In the data rows, the value 128 means zero.
Here is a table of points, one per row:
[ 44 109 170   0 119 156 164  12]
[163 175  69 142  83  99 139 138]
[149 182  81 151  78  49 102 127]
[131  85 165 141 169 153 115 143]
[116  88 153 114 157 156 126 117]
[ 66  96 172  74 152 183 155  88]
[169 181  76 159  81  48  94 134]
[170 139 108 182 127  67  70 177]
[156 173  72 159  84 103 147 139]
[126  80 173 131 170 140 102 141]
[130  81 171 132 168 134  98 138]
[168 172  88 172  88 114 153 147]
[160 173  76 154  87 114 157 142]
[180 110 147 153 193  93  36 191]
[158 165  87 164  88 103 146 151]
[ 82 139 127  95 105 174 190  68]
[168  96 136 149 191 181 119 191]
[177 172  83 160  89 119 159 144]
[152 180  77 156  79  77 128 125]
[154 185  77 160  77  47  99 125]
[ 76  92 171  90 151 172 148  91]
[123  82 169 131 168 156 117 136]
[118  78 174 142 179 130  81 149]
[160 177  79 132  84  95 135 139]
[116  76 166 141 173 119  79 143]
[172 104 140 161 178 148  96 196]
[124  77 185 122 174 128  85 150]
[110 147 101 124 100 177 198  98]
[151 173  79 145  84 101 143 137]
[113 150  99 123  96 174 199 102]
[ 59 111 170  69 134 196 182  73]
These points spread out most along one direction. How many in every 100 of the points above lie lower along it than each point below? Round to a whole number. More than half of the points above lie lower than the first one.
[ 80 144 130  76  95 166 195  72] 61
[ 57 123 151  31 113 188 195  39] 90
[118  80 167 133 168 148 113 135] 77
[114  79 174 129 171 125  85 142] 74
[164 174  71 150  84 104 148 139] 16
[128  79 173 140 184 136  83 159] 71
[181 123 132 148 167  82  49 189] 42
[115  81 169 140 169 125  90 142] 65
[173 150  94 170 113 118 131 168] 42
[ 73 131 136  64 108 186 200  54] 87
[ 96  91 155  80 151 163 140  96] 87
[ 70  96 185  33 143 164 148  52] 97
[171 173  98 153  97 108 142 145] 42
[159 177  87 151  85  96 135 140] 19
[ 35 184  93 145  78  53 105 125] 42
[140  84 159 148 183 149  94 168] 58
